Each row of this table is followed by its label. One hidden rule gives the labels. It looks at one to three of the table's principal directions, none of them among the few with the most spread.
c(-0.1, -0.4, 0.1, 1.3, 0.4, 2.0, 0.0, -2.0, -0.5, 0.8, 1.1, 1.1, -4.1, -2.1, 0.8, -1.3, 0.7, -1.2, -1.5,
  1.4, -2.1, 0.7, -1.3, -0.9, 0.8, -0.9, 0.7, -0.1, 1.0, 1.6, 3.3, 0.8) d
c(0.3, 0.0, -0.5, -0.1, -0.7, -0.6, 0.5, 0.7, 0.2, -0.1, -1.1, -0.6, 1.1, 0.3, 0.0, -0.2, -0.1, 0.2, 0.5,
  -0.5, 0.5, 0.2, 1.1, 0.4, -0.2, 0.2, -0.5, 0.1, -0.5, -0.6, -0.8, -0.1) e
c(-0.7, -0.5, -0.4, 0.6, -0.4, 1.0, -0.1, -1.0, -0.1, 0.3, 0.0, -0.1, -1.4, -0.2, -0.2, -0.3, 0.6, -0.1, 0.4,
  0.4, 0.9, -0.1, -0.1, -0.1, 0.6, -1.1, -0.1, -0.6, 1.4, 0.6, 0.9, 0.0) f
c(0.9, -1.1, 1.2, 0.2, 0.1, -1.1, -1.0, 0.4, -1.3, -0.9, -0.8, -0.8, 0.3, 0.6, -1.2, -0.5, -0.9, 0.3, 0.2,
  -0.7, -0.1, 0.1, -1.8, 1.7, -0.2, -0.8, -1.0, -0.3, 0.7, -0.1, -0.6, 1.2) f
c(0.0, 2.2, -5.0, -0.2, 0.7, 3.9, 2.7, -2.1, 1.3, 0.1, 3.4, 1.4, -0.6, 1.8, -1.2, 0.3, 1.1, 0.2, -0.9,
  1.0, -2.1, 0.1, 0.0, -4.7, 3.3, -4.1, 0.3, 0.8, 1.6, -1.3, 0.9, -0.8) e
c(0.1, 2.4, -2.6, -1.4, 1.3, -0.1, 1.7, 1.3, 1.5, -0.5, 2.1, 1.3, 3.7, 2.1, -1.1, 1.6, -0.7, 1.2, -0.4,
  -1.1, -0.2, 0.4, 1.6, -2.4, 2.1, 0.7, 0.3, 2.0, -2.0, -2.0, -2.9, -1.1) f
c(2.6, 0.2, -2.5, -0.5, -0.9, -0.2, 0.2, 0.8, 0.4, 0.5, 1.2, -0.1, 2.2, 2.8, -0.1, 1.4, -0.3, 1.4, 0.3,
  -1.9, 2.3, -0.1, 2.1, 0.4, 1.1, -1.4, -0.8, -0.2, 0.8, -2.4, -1.4, 0.3) d
c(0.3, 0.7, -0.6, -0.9, 0.1, -0.4, 0.5, 0.7, 0.5, -0.2, -0.5, -0.2, 1.0, -0.7, -0.4, -0.1, -0.6, 0.1, -0.6,
  0.3, -1.8, 0.7, 0.7, 0.0, 0.4, 0.6, -0.1, 0.7, -1.4, -0.5, -0.8, 0.1) e
c(0.1, -0.8, 0.7, 0.0, -1.1, -1.1, -0.9, -0.8, -0.9, -0.3, 0.3, -0.4, 0.1, 1.7, 1.0, 1.4, 0.8, 0.6, 0.8,
  -1.0, 3.2, -1.6, -0.1, 0.5, -1.7, 0.1, 0.3, -1.1, 1.1, -0.6, 0.2, -1.0) e
c(0.1, 1.4, -2.3, -0.6, 0.6, 1.1, 1.3, 0.2, 1.0, -0.7, 1.9, 0.5, 2.3, 2.9, -1.6, 0.9, -0.1, 0.6, 1.0,
  -0.5, 0.8, -0.5, -0.2, -3.0, 1.3, -2.1, -0.1, 0.8, 0.8, -1.6, -1.9, -0.8) d
c(0.7, 0.6, -1.3, -1.1, -0.1, 1.3, 0.1, -0.4, 0.4, 0.4, 2.0, 0.8, -1.2, -0.8, 0.6, 0.6, 0.0, 0.0, -1.2,
  0.5, -1.8, 0.2, -0.4, -1.8, 0.7, -0.2, 0.9, 0.0, 0.1, -0.4, 1.3, 0.4) d
c(-0.2, -1.0, 1.6, 0.0, -0.7, -1.2, -0.9, 0.3, -0.6, -0.2, -1.2, -0.5, -0.1, -0.6, 0.6, 0.3, -0.1, 0.0, 0.2,
  -0.5, 1.0, -0.4, -0.4, 1.4, -1.0, 1.2, -0.1, -0.7, 0.0, 0.3, 0.6, 0.3) e
c(2.9, 0.1, -2.4, -1.1, -2.3, -0.4, 0.8, 1.3, 1.2, 1.2, -0.7, -0.6, 1.9, 0.4, 1.2, 0.8, -0.3, 0.5, 0.4,
  -0.9, 1.5, 0.3, 3.5, 0.2, 0.1, -0.1, -0.7, -0.2, 0.0, -2.5, 0.1, 0.4) d
c(0.4, -1.0, 1.2, -0.4, -1.5, -1.5, -0.3, 0.2, -0.8, -1.1, -1.8, -0.7, 0.0, -0.6, 0.3, -0.2, -0.1, -0.7, 0.2,
  -0.2, -0.1, -0.2, -1.6, 0.1, -1.2, 0.1, 0.0, -0.7, 0.6, -0.3, 1.3, 0.6) f
c(0.7, 0.3, -1.6, -0.6, -1.1, 0.3, 0.7, 0.3, 0.9, 0.7, 0.1, 0.3, 0.3, -0.2, 1.2, 0.7, 0.4, 0.1, -0.2,
  -0.4, 0.7, 0.1, 2.1, -0.8, 0.5, 0.4, 0.1, 0.1, -0.4, -1.1, 0.5, -0.1) e
c(0.7, -1.6, 1.6, 1.2, -0.9, 0.9, -1.2, -2.2, -1.4, 0.0, -0.4, -1.1, -2.8, 0.6, 0.6, -1.0, 1.0, -0.9, 1.2,
  1.2, 0.8, -1.6, -2.4, 0.1, -2.7, -3.1, -0.3, -1.6, 3.2, 0.9, 2.3, 0.0) e
c(-0.7, -0.1, 0.7, 0.1, 0.5, -0.5, 0.0, 0.4, -0.4, -0.3, -0.2, -0.1, 0.5, 0.2, -0.1, 0.2, -0.1, 0.4, 0.0,
  -0.5, 0.2, -0.3, -0.4, 0.8, -0.1, 0.7, -0.3, 0.0, -0.3, 0.1, -0.1, -0.1) e
c(-1.3, 0.3, 0.4, 0.0, 1.1, 0.0, -0.4, 1.8, 0.8, -0.3, 0.4, 0.3, 1.8, 1.0, -0.7, 0.7, -0.5, 0.5, 0.8,
  -1.0, 1.4, -0.2, 0.2, 0.2, 1.0, 1.1, -0.1, 0.2, -0.7, 0.5, -2.2, 0.2) e
c(0.9, 0.2, -0.2, -0.1, -0.1, 0.3, 0.0, 0.0, 0.5, 0.4, -0.7, 0.3, -1.0, -1.7, 0.8, -0.6, -0.1, -0.8, -1.1,
  0.7, -1.8, 0.7, 1.1, 0.0, 0.4, 0.5, 0.1, 0.5, -1.1, 0.3, 0.5, 0.6) e
c(1.2, -0.1, 0.5, -0.5, -1.0, -1.3, -0.6, 0.8, 0.8, 0.2, -1.3, -0.1, 1.1, -0.5, 0.8, 0.4, -0.3, -0.7, 0.3,
  0.1, 1.3, 0.1, 1.8, 0.5, -0.4, 1.0, 0.2, 0.0, -0.5, -0.2, -0.4, 0.1) d
c(-0.7, 0.4, -0.8, 1.6, 0.7, 1.7, 1.0, -1.5, 0.1, 0.5, 0.8, 0.7, -1.9, -0.3, -0.2, -1.5, 0.8, -0.9, -0.2,
  1.3, -1.1, 0.7, -0.3, -1.2, 0.7, -1.6, 0.3, 0.4, 0.8, 1.2, 0.9, -0.2) e
c(-0.8, 0.7, -1.3, -0.2, 0.1, -2.1, 1.0, 0.5, -0.5, -0.3, 1.3, 0.2, 3.6, 3.3, -0.4, 2.3, 0.2, 2.4, 0.4,
  -2.6, 3.4, -0.5, 1.6, 1.4, 0.5, 1.3, -0.2, 0.1, -0.8, -2.0, -2.0, -1.9) d
c(0.0, -0.5, 1.4, 0.6, 0.1, -0.9, -0.3, 0.0, -0.5, 0.1, -0.6, 0.1, -0.2, -0.4, 0.3, -0.2, -0.2, -0.1, 0.1,
  -0.3, 0.8, 0.0, -0.2, 1.0, -0.6, 0.8, -0.2, 0.1, -0.1, 0.3, 0.5, 0.1) f
c(1.5, -0.9, 0.3, -1.9, -2.0, -0.5, -1.5, -0.8, -0.6, -0.5, 0.5, -0.4, -0.8, 0.4, 1.3, 2.0, 0.3, 0.4, -0.2,
  -0.6, 1.3, -1.7, -1.1, -1.0, -1.5, -0.2, 0.6, -1.3, 1.5, -1.6, 1.9, 0.0) e
c(-2.5, -0.3, 2.4, 0.4, 0.8, -1.9, 0.1, 0.6, -0.5, -1.6, -2.2, -0.8, 0.8, -0.9, -1.4, -1.5, -0.4, -0.4, 1.1,
  0.3, -0.4, 0.6, -1.4, 0.3, -1.2, 1.7, 0.1, 0.9, -1.6, 1.4, -2.3, -0.7) d
c(-1.7, -0.2, 0.8, 0.6, 1.3, -1.1, 0.7, 0.2, -1.9, -0.7, 0.5, 0.6, -0.6, -0.9, -0.4, -0.3, -0.5, 1.0, -1.7,
  -1.3, -2.2, 1.1, -2.2, 1.5, 0.7, 2.0, -0.1, 0.5, -1.6, 0.3, 0.8, 0.5) d
c(-0.5, -0.6, 1.4, 0.6, -0.3, -2.5, 0.1, 1.8, 0.0, -0.6, -3.2, -1.3, 3.0, 0.7, -0.9, -0.6, -0.6, 0.3, 1.9,
  -1.1, 2.5, 0.2, 1.5, 2.2, -0.9, 1.4, -1.2, 0.5, -1.2, -0.2, -2.9, -0.4) d
c(0.0, -0.4, 1.0, 0.3, 0.1, -0.2, -0.6, 0.0, -0.4, 0.2, -1.1, -0.6, -1.0, -1.0, 0.7, -0.8, 0.1, -0.3, -0.4,
  0.5, -1.4, 0.1, 0.3, 1.7, -1.2, 0.6, -0.1, -0.3, -0.9, 1.0, -0.1, 0.3) f
c(2.0, 0.4, -0.9, -1.6, -1.5, 0.8, -0.5, 0.7, 1.8, 0.7, -0.1, -0.1, 0.7, -0.8, 0.8, 0.8, -0.3, -1.0, 0.2,
  1.2, -0.2, -0.3, 1.3, -1.3, 0.0, -0.7, 0.4, -0.6, 0.8, -0.8, 1.0, 0.6) d
c(0.8, 0.0, -0.5, -0.2, -0.5, 0.1, 0.2, -0.5, -0.2, 0.3, 0.1, 0.1, -0.7, -0.6, 0.6, -0.1, 0.2, -0.2, -0.8,
  0.3, -1.1, 0.2, 0.2, -0.1, -0.1, -0.2, 0.2, -0.1, 0.0, -0.3, 1.2, 0.2) e
c(1.1, -0.3, -0.3, 0.8, -0.3, -1.0, 0.6, 0.8, -0.2, 0.8, -1.0, -0.1, 0.8, 0.0, 0.5, -0.5, -0.3, 0.5, 0.0,
  -1.2, 1.2, 0.8, 2.1, 1.7, 0.1, 0.9, -1.0, 0.6, -0.9, -0.8, -0.5, 0.3) d
c(0.1, 1.2, -0.5, 0.0, 1.2, 1.7, 0.3, -0.2, 0.9, 0.0, 2.2, 1.0, 0.8, 1.5, -0.5, 0.8, 0.0, -0.5, 0.3,
  0.8, -0.3, -1.0, -1.3, -2.0, 0.8, -1.8, 0.4, 0.0, 1.5, 0.0, 0.6, -0.1) e
c(-0.7, -1.1, 2.0, 1.6, 0.4, 0.1, -0.8, -1.5, -1.2, 0.0, -0.9, -0.1, -3.2, -1.4, 0.8, -1.6, 0.7, -0.9, -0.4,
  0.8, -0.5, 0.0, -1.0, 0.9, -1.2, 0.1, 0.2, -0.2, 0.2, 2.0, 1.1, 0.2) f
c(2.9, -0.2, 0.1, -1.5, -2.1, 0.3, -1.3, 0.0, 1.4, 1.7, -0.5, -0.9, 0.1, -0.5, 2.3, 1.0, 0.2, -0.6, 0.8,
  1.3, 1.4, -1.4, 2.4, -0.1, -2.7, -0.3, 0.3, -1.0, 0.9, -1.0, 1.3, -0.3) f
c(0.7, -0.4, -0.3, 0.1, -0.9, 0.8, -0.4, -1.0, 0.0, 0.3, 0.3, 0.0, -1.3, 0.2, 0.8, 0.3, 0.7, -0.5, 0.1,
  0.4, 0.8, -0.7, -0.1, -0.7, -0.3, -1.3, 0.2, -0.8, 1.5, -0.1, 1.5, 0.0) e
c(-0.3, 1.6, -2.3, -0.4, 1.3, 0.9, 1.1, 2.4, 2.2, 0.3, 0.9, 0.7, 2.4, 0.4, -1.2, -0.2, -0.9, 0.4, 0.1,
  -0.2, -0.9, 1.6, 2.3, -1.1, 2.5, 0.7, 0.1, 1.4, -2.1, 0.1, -3.8, 0.4) e
c(1.2, -0.6, 0.8, -0.5, -1.5, -0.2, -1.0, -0.4, 0.2, 0.4, -0.8, -1.0, -0.4, 0.1, 1.4, 0.3, 0.5, -0.6, 0.9,
  0.8, 1.1, -1.3, 0.5, 0.2, -2.4, -0.6, 0.2, -1.1, 1.0, -0.1, 0.9, -0.4) f
c(0.0, -0.6, 0.8, 0.3, -0.7, 0.2, 0.1, -0.3, -0.1, 0.2, -1.1, -0.7, -1.8, -2.2, 0.4, -1.9, 0.1, -1.2, 0.2,
  1.5, -2.0, 0.9, -0.9, -0.4, -1.6, 0.0, 0.4, -0.1, 0.0, 1.1, 1.1, 0.5) e
c(2.7, 0.8, -3.1, -1.9, -2.9, -0.2, 1.0, 1.1, 2.6, 1.6, -1.4, -0.2, 1.4, -1.8, 1.6, 0.4, 0.0, -0.6, -0.4,
  0.7, 0.1, 1.4, 5.3, -0.8, 0.8, 1.0, 0.4, 0.3, -1.3, -1.8, -0.1, 0.1) d
c(-0.7, 0.5, 0.5, 0.1, 0.6, -0.5, 0.6, -0.1, 0.1, -0.3, -0.8, 0.1, -0.1, -1.4, -0.3, -1.0, -0.2, -0.5, -0.5,
  0.8, -1.7, 0.9, 0.0, -0.3, -0.1, 1.0, 0.3, 1.1, -1.5, 0.6, -0.5, -0.3) d
c(0.6, -0.2, -1.0, -0.6, -0.3, 1.1, -0.4, 1.1, 0.6, 0.0, 0.7, -0.3, 0.1, 0.9, 0.2, 0.3, -0.1, 0.4, 0.6,
  -0.7, 0.3, -0.4, 0.2, -1.0, 0.0, -0.8, -0.2, -0.4, 0.3, -0.4, -1.2, 0.7) f
c(0.7, 0.8, -1.6, -1.5, -0.2, 2.9, -0.7, -1.1, 1.5, 0.7, 2.4, 0.3, -1.2, 0.5, 0.5, 1.2, 0.6, -0.2, 0.1,
  1.6, -0.4, -1.3, 0.0, -3.0, 0.0, -2.1, 1.0, -0.6, 1.6, -0.2, 0.6, -0.4) d
c(2.2, 1.3, -1.8, -2.1, -1.1, -0.7, 0.3, 1.7, 2.3, 0.3, -0.5, -0.2, 3.5, 0.7, -0.1, 1.3, -0.8, -0.1, 0.6,
  0.1, 0.9, 0.1, 3.1, -1.0, 0.7, 0.2, 0.1, 0.5, -0.7, -1.9, -1.9, -0.2) d
c(-1.9, -0.5, 1.3, 0.8, 0.5, 2.0, -0.5, -2.5, -0.6, 0.0, 0.5, -0.2, -3.7, -1.4, -0.4, -1.4, 0.9, -1.0, 0.4,
  2.3, -1.2, -0.6, -2.9, -1.6, -1.2, -1.6, 0.7, -0.5, 1.8, 2.1, 1.9, -0.6) f
c(0.8, 0.6, -0.6, -0.9, -1.1, 1.2, -0.7, -0.4, 1.9, 0.1, 1.0, 0.7, 0.2, 0.7, 0.7, 1.3, 0.7, -1.5, 1.0,
  1.4, 1.8, -1.2, 0.5, -3.1, 0.2, -1.4, 1.4, -0.8, 1.9, 0.0, 0.7, -0.5) e
c(0.9, 0.8, -1.2, -0.8, 0.8, 0.2, 0.4, 1.5, 0.6, 0.3, 1.3, 0.4, 2.2, 1.3, -0.5, 1.2, -0.9, 1.2, -0.2,
  -1.3, 0.1, -0.1, 0.8, 0.1, 1.1, 0.2, -0.7, 0.6, -0.7, -1.5, -1.2, 0.4) d
c(-0.5, -0.8, 0.6, 1.7, 1.6, 1.9, -0.5, -1.3, -2.2, -0.2, 1.9, -0.1, -2.7, 0.8, -0.9, -1.0, 0.2, 0.2, -1.0,
  0.3, -3.0, -0.4, -4.5, 1.6, 0.1, -2.9, -0.5, -1.5, 2.5, 1.5, 2.5, 1.5) e
c(-0.4, -0.4, 0.5, -0.4, -0.4, -0.5, -0.2, 0.5, -0.1, -0.1, -0.8, 0.0, -0.3, -1.1, 0.3, 0.1, -0.2, 0.0, -0.2,
  -0.5, 0.1, 0.2, 0.1, 0.2, 0.1, 1.4, 0.0, 0.1, -0.8, 0.0, 0.2, 0.3) d
c(-0.4, 0.3, -0.9, 0.4, 0.4, 0.3, 0.7, 0.9, 0.5, 0.1, 0.0, -0.1, 1.0, 0.6, -0.8, -0.5, -0.2, 0.3, 0.6,
  -0.4, 0.1, 0.6, 0.6, -0.2, 0.8, -0.2, -0.4, 0.4, -0.3, 0.0, -1.5, 0.1) d
c(-0.9, -1.2, 1.9, 0.7, -0.1, -1.9, -0.4, 0.7, -1.3, -0.8, -1.7, -0.8, 0.7, 0.2, -0.4, -0.3, -0.4, 0.5, 0.7,
  -1.3, 1.3, -0.2, -1.1, 2.2, -0.9, 1.1, -0.8, -0.3, -0.2, 0.2, -0.5, 0.3) e
c(0.9, -0.1, -1.7, 1.1, 0.4, 2.2, 0.5, -0.8, -0.5, 0.6, 1.6, 0.6, -2.0, 0.1, -0.2, -0.8, 0.2, -0.2, -1.5,
  0.3, -2.5, 0.8, -1.2, 0.5, 2.1, -2.6, -0.4, -0.7, 1.7, 0.4, 2.3, 1.7) f
c(0.0, -1.9, 2.1, 0.0, -1.6, -0.1, -2.2, 1.1, 0.0, 0.7, -1.7, -1.5, -1.1, -1.1, 1.5, -0.2, 0.3, -0.5, 1.3,
  0.3, 1.4, -0.8, 0.1, 2.5, -2.4, 0.7, 0.1, -2.4, 0.9, 1.6, 0.5, 1.0) e
c(-0.1, -0.7, 1.0, 1.0, -0.2, -0.6, -0.2, 0.5, -0.3, 0.3, -1.1, -0.4, 0.3, 0.2, 0.3, -0.3, 0.0, -0.1, 0.7,
  -0.4, 1.4, -0.2, 0.2, 1.7, -0.6, 0.3, -0.5, -0.6, 0.4, 0.4, 0.3, 0.3) e
Here are more rows. What is the label of each one?
c(0.4, 1.4, -2.0, -0.7, 0.6, 2.3, 1.0, -0.5, 1.1, 0.4, 1.7, 0.9, -0.8, -0.7, 0.0, 0.0, 0.1, -0.6, -1.3,
  1.3, -3.1, 0.4, -0.2, -2.5, 1.5, -1.3, 0.6, 0.5, 0.1, -0.2, 1.2, 0.4) ~ e
c(-1.4, -1.3, 0.7, 2.3, -0.2, -2.0, 1.2, 1.2, -1.4, 0.0, -3.3, -0.5, 0.0, -1.5, 0.1, -1.9, -0.1, 0.5, -0.3,
  -1.8, 0.3, 2.0, 1.5, 4.0, 0.9, 2.4, -1.5, 0.4, -2.0, 0.7, -0.3, 0.9) ~ e
c(-2.4, 1.9, -0.9, -0.1, 1.6, -0.6, 1.1, -1.1, 0.5, -0.6, 1.5, 1.1, 1.7, 1.7, -0.9, 1.2, 0.8, 0.8, 0.0,
  0.2, 1.2, -0.1, 1.3, -1.2, 1.0, 1.2, 1.1, 1.3, -1.5, 0.1, -2.5, -2.9) ~ d
c(-1.4, 0.9, -1.1, -0.6, 0.2, 0.2, 1.2, -1.4, -0.1, -0.9, 1.1, 0.4, 0.2, 1.1, -0.5, 0.8, 0.8, 0.6, 0.1,
  -0.1, 0.3, -0.6, -0.7, -2.8, 0.1, -0.4, 0.6, 0.7, -0.1, -1.0, -0.3, -1.9) ~ e
c(1.3, 0.5, -1.0, -1.3, -0.8, -0.4, 0.0, 1.1, 1.1, 0.3, -0.7, -0.9, 2.1, 0.3, -0.3, 0.4, -0.6, 0.2, 0.6,
  0.3, 0.1, 0.1, 1.7, 0.3, -0.2, -0.2, -0.3, 0.0, -0.3, -1.1, -1.4, -0.1) ~ f
c(-0.7, -0.2, 0.5, 0.6, 0.8, -0.2, 0.5, 0.1, -1.0, -0.9, -0.4, -0.3, -0.1, 0.1, -1.0, -1.0, -0.4, 0.2, -0.2,
  -0.4, -1.6, 0.4, -1.8, 0.3, 0.1, -0.4, -0.6, 0.4, -0.3, 0.2, -0.4, 0.4) ~ e
c(1.0, -0.2, -1.0, -1.1, -1.4, 0.1, -0.4, 0.2, 0.0, 0.1, 1.1, -0.2, 0.5, 1.4, 1.1, 1.8, 0.4, 0.8, 0.2,
  -1.1, 1.6, -1.2, 0.3, -0.5, -0.6, -0.3, 0.2, -1.1, 0.9, -1.5, 0.5, -0.2) ~ f
c(-0.5, -0.4, 0.7, 0.8, 0.4, 1.0, -0.6, 0.1, 0.3, -0.1, 0.0, 0.6, -1.4, -0.8, 0.1, -0.6, 0.1, -1.1, -0.2,
  0.5, -0.5, 0.2, -1.0, -0.3, 0.9, -0.3, 0.3, -0.4, 0.6, 1.5, 0.8, 1.1) ~ f
c(-1.8, -0.2, 2.8, 0.8, 1.7, -2.7, 0.0, 1.9, -0.9, -1.1, -1.7, -0.7, 3.3, 0.9, -2.0, -0.4, -1.4, 0.7, 1.3,
  -1.2, 0.9, 0.2, -1.2, 2.9, -0.7, 1.9, -1.1, 0.7, -1.3, 0.5, -2.5, -0.2) ~ f
c(2.9, -1.8, -0.3, -0.1, -3.0, -0.7, -1.0, 1.8, 0.4, 1.2, -2.9, -2.1, 0.9, 0.0, 1.3, -0.3, -0.3, 0.0, 1.2,
  -0.8, 1.9, -0.2, 2.6, 3.3, -1.2, -0.8, -1.6, -1.9, 1.2, -1.0, 0.4, 1.7) ~ e
c(-0.3, 0.0, -0.2, -0.1, 0.0, 0.0, 0.3, 0.8, 0.1, 0.3, -0.4, 0.4, -0.2, -1.2, 0.6, 0.1, -0.2, 0.2, -0.9,
  -0.6, -0.8, 0.5, 0.6, 0.6, 0.9, 1.4, -0.2, 0.1, -1.1, 0.0, 0.6, 0.6) ~ e
c(-1.2, -2.2, 4.4, 0.5, -0.1, -0.7, -2.7, -1.1, -1.8, -0.9, -1.5, -0.8, -3.4, -2.1, 0.2, -1.0, 0.0, -1.1, 0.4,
  1.0, -0.3, -0.9, -3.9, 1.2, -2.4, 0.5, 0.4, -1.3, 1.2, 2.4, 1.9, 0.8) ~ f
c(-0.8, 1.0, -3.2, 0.7, 0.7, 2.2, 1.7, -1.1, 0.7, 0.5, 1.3, 1.1, -1.1, 0.2, -0.4, -0.4, 0.9, 0.3, -1.0,
  0.0, -0.9, 1.0, 1.6, -1.7, 2.9, -1.2, 0.0, 1.0, -0.4, -0.1, -0.3, -0.4) ~ e
c(-1.9, 1.5, -1.5, 0.3, 1.3, 0.2, 1.8, -0.2, 0.6, -0.6, 0.2, 0.9, 0.9, 0.0, -1.3, -0.4, 0.2, 0.1, -0.6,
  0.3, -1.2, 1.2, 0.7, -1.2, 2.3, 0.4, 0.2, 1.5, -1.5, 0.3, -1.5, -0.9) ~ e
c(-1.6, -0.2, 0.3, 0.5, 1.3, -0.3, 0.3, 0.3, -1.2, -1.0, 0.8, 0.1, 0.3, 1.2, -1.1, 0.1, -0.2, 1.3, 0.0,
  -1.5, 0.0, -0.1, -1.7, 0.4, 0.5, 0.4, -0.5, 0.3, -0.5, 0.0, -1.2, -0.1) ~ e
c(0.3, 1.6, -2.0, -0.9, 0.9, 1.2, 1.2, 0.2, 1.1, 0.6, 1.6, 1.2, 0.4, -0.6, -0.2, 0.5, -0.3, 0.2, -1.3,
  0.3, -2.0, 0.8, 1.1, -1.8, 1.8, 0.3, 0.3, 1.3, -1.2, -0.9, 0.2, -0.1) ~ d
c(-0.3, -0.7, 0.9, -0.4, -0.2, -0.3, -0.9, 0.9, -0.2, -0.3, -0.4, -0.4, 0.2, 0.1, 0.3, 0.6, -0.2, 0.3, 0.4,
  -0.8, 0.7, -0.6, -0.6, 0.7, -0.5, 0.7, -0.2, -0.7, 0.1, 0.1, -0.2, 0.6) ~ e
c(-0.5, 0.1, 0.7, 1.1, 0.8, -1.0, 0.4, 0.8, 0.0, 0.2, -1.2, 0.3, 0.8, -0.6, -0.1, -0.8, -0.3, -0.2, -0.2,
  -0.3, 0.0, 0.9, 1.2, 1.7, 0.6, 1.5, -0.4, 0.7, -1.4, 0.8, -0.8, 0.2) ~ e
c(0.2, 0.9, -1.9, 0.0, 0.1, 1.0, 1.1, 0.4, 1.0, 0.5, 0.2, 0.6, 0.6, -0.3, 0.0, 0.1, 0.1, -0.2, -0.8,
  0.1, -1.1, 0.7, 1.5, -0.3, 2.0, -0.3, -0.2, 0.3, -0.4, -0.3, 0.4, 0.4) ~ e
c(2.1, 1.0, -1.4, -1.8, -0.8, 0.6, -0.6, 0.2, 1.9, 0.9, 1.0, 0.2, 1.4, 0.7, 0.8, 1.7, -0.1, -0.1, 0.3,
  0.7, 1.3, -0.8, 2.5, -1.5, -0.1, -0.4, 0.6, 0.0, 0.3, -1.4, -0.5, -0.7) ~ f
c(-2.0, 0.8, 0.1, -1.1, -1.2, -1.9, 0.4, -2.7, -0.5, -1.8, 0.8, 0.7, 0.7, 1.5, 0.2, 2.4, 1.6, 0.0, 0.4,
  0.2, 2.8, -1.5, -0.9, -2.9, -0.8, 0.6, 2.0, -0.2, 0.7, -0.9, 0.7, -3.3) ~ e
c(0.5, 0.1, -0.3, -0.3, -0.2, -0.4, 0.1, 0.6, 0.2, 0.7, 0.2, 0.5, 0.3, -0.5, 0.9, 0.6, -0.2, 0.4, -0.6,
  -0.7, 0.4, 0.3, 1.4, 0.6, 0.3, 1.5, 0.1, 0.2, -1.0, -0.5, 0.3, 0.1) ~ d
c(-0.8, 1.1, -0.4, -0.1, 1.7, 0.2, 0.5, 0.1, 0.4, 0.0, 1.0, 0.8, 0.3, -0.6, -0.9, -0.4, -0.5, 0.3, -0.9,
  0.4, -1.7, 1.1, 0.3, -0.5, 1.1, 1.0, 0.4, 1.4, -1.7, 0.5, -1.5, -0.3) ~ f
c(-2.5, 1.0, -0.8, 0.2, 0.5, 2.9, 0.7, -2.8, 1.1, -0.3, 1.4, 1.5, -3.0, -1.3, -0.3, -0.2, 1.5, -1.6, -0.2,
  2.5, -0.7, -0.4, -1.5, -4.7, 1.8, -1.5, 1.6, 0.3, 1.6, 1.5, 2.2, -1.2) ~ d
c(-0.4, 0.4, -2.9, 0.0, -0.2, 0.4, 2.0, 1.4, 0.2, 0.2, 0.0, 0.3, 0.9, -0.2, -0.5, -0.3, -0.3, 1.2, -1.0,
  -1.7, -1.2, 1.7, 1.4, 0.2, 2.7, 0.5, -0.8, 0.6, -1.4, -1.2, -0.6, 0.9) ~ e
c(-0.6, -0.1, 2.1, 0.2, 1.6, 0.1, -1.4, 1.1, 0.1, 0.0, 0.0, -0.2, -0.3, -0.9, -0.5, -0.8, -0.8, -0.5, 0.0,
  0.9, -1.8, 0.2, -1.2, 1.3, -0.8, 0.8, 0.3, -0.1, -0.8, 2.0, -1.3, 0.8) ~ d
